(in the rows, 128 means zero)
Rotation paths and how fast each direction turns (degrees per step):
Each turn is a multiple of 5 degrees from 10 to 175, or 0.
Each row of a path follows its step; steps can be skipped.
path 1
step 1: [133 127 126 130 131 133 136 124 127 134 126 135 133 127 124 129 130 118
 140 129 129 136 131 124 132 130 115 118 135 136 133 119 124 134 128 131
 132 126 121 124 124 126 140 126 129 126 128 136 131 131 126 131 119 127
 128 130 121 131 124 129 121 124 129 129 134 139 121 126 139 122 134 122
 133 126 126]
step 4: [124 132 137 130 128 131 145 127 120 123 140 132 129 127 126 133 128 119
 141 126 129 121 119 138 135 127 125 127 121 127 129 120 126 126 124 134
 131 125 124 129 130 128 128 125 138 129 133 124 129 120 127 131 128 124
 128 126 125 121 123 133 125 132 120 127 123 136 122 128 131 131 138 121
 127 122 128]
step 9: [127 135 141 134 138 127 135 120 129 126 130 135 131 127 129 125 122 127
 142 123 126 124 126 127 126 120 119 127 114 120 137 127 123 127 127 133
 134 126 124 123 126 121 129 131 135 131 118 129 128 130 118 130 129 124
 117 131 126 129 119 132 135 128 131 134 134 130 129 129 130 128 126 124
 128 127 126]
step 11: [125 129 133 125 127 133 124 121 130 130 135 132 131 131 119 141 134 127
 130 133 118 130 128 123 127 119 118 119 129 133 127 133 134 124 128 134
 127 133 121 117 131 129 132 128 130 131 124 122 129 125 124 136 123 126
 138 129 128 131 130 128 134 128 129 124 131 133 113 133 124 131 130 135
 121 135 120]
step 13: [133 129 126 134 120 134 129 129 120 135 127 141 124 127 121 126 122 123
 138 131 127 128 120 128 137 124 132 136 123 132 132 133 132 123 128 134
 130 135 122 132 124 128 139 132 132 122 122 140 133 126 131 136 124 130
 124 128 126 131 131 131 124 120 122 135 121 136 126 125 126 132 136 124
 122 129 125]
step 20: [131 127 135 125 132 130 133 125 120 134 135 131 132 133 128 132 127 114
 130 123 126 123 125 125 133 126 123 132 127 128 127 121 131 139 132 139
 132 128 121 121 127 132 132 136 135 132 135 128 134 130 123 125 134 120
 129 131 127 125 117 133 132 125 133 130 132 138 113 130 134 131 125 129
 136 130 122]
step 24: [123 132 131 132 128 126 128 128 133 131 132 138 129 125 116 134 124 126
 128 135 122 125 124 125 129 129 123 127 134 125 130 137 121 127 122 128
 127 132 115 120 128 128 135 123 134 125 130 129 141 121 132 140 118 131
 134 140 126 132 126 127 129 122 133 130 127 131 117 129 130 137 131 129
 126 128 135]
step 27: [125 135 125 128 132 124 137 118 128 131 138 136 131 123 122 124 132 133
 131 133 121 124 123 131 124 119 113 119 113 129 128 127 136 127 124 134
 125 129 129 125 126 124 125 121 132 132 133 120 130 124 130 137 117 123
 124 130 134 133 126 130 132 122 127 121 132 127 128 129 131 130 128 123
 126 136 124]
Speeds:
[127 129 127 128 125 127 126 129 127 130 126 128 128 128 125 128 127 130
 127 127 128 128 129 130 128 126 129 129 128 129 126 131 128 127 129 127
 126 130 129 128 128 127 128 128 129 128 128 128 127 126 130 128 125 127
 127 129 128 129 127 129 127 129 127 130 129 127 128 129 131 130 127 130
 127 127 127]	135
[128 129 128 126 129 126 126 128 129 131 129 129 128 129 128 126 129 127
 126 128 129 128 129 127 127 130 125 128 128 127 126 126 126 128 130 128
 128 129 128 129 126 129 125 128 128 128 129 130 130 127 128 127 127 128
 129 128 129 129 126 129 127 129 127 125 128 129 129 128 130 128 128 127
 128 128 129]	170
[127 127 127 129 128 129 129 126 129 130 126 128 128 128 129 127 127 129
 127 125 129 128 129 128 130 128 127 128 126 129 130 126 130 130 127 127
 129 128 127 129 127 128 129 130 126 128 128 128 128 128 129 129 126 128
 126 130 129 125 128 130 128 130 128 127 130 126 128 126 129 127 127 129
 128 130 129]	55
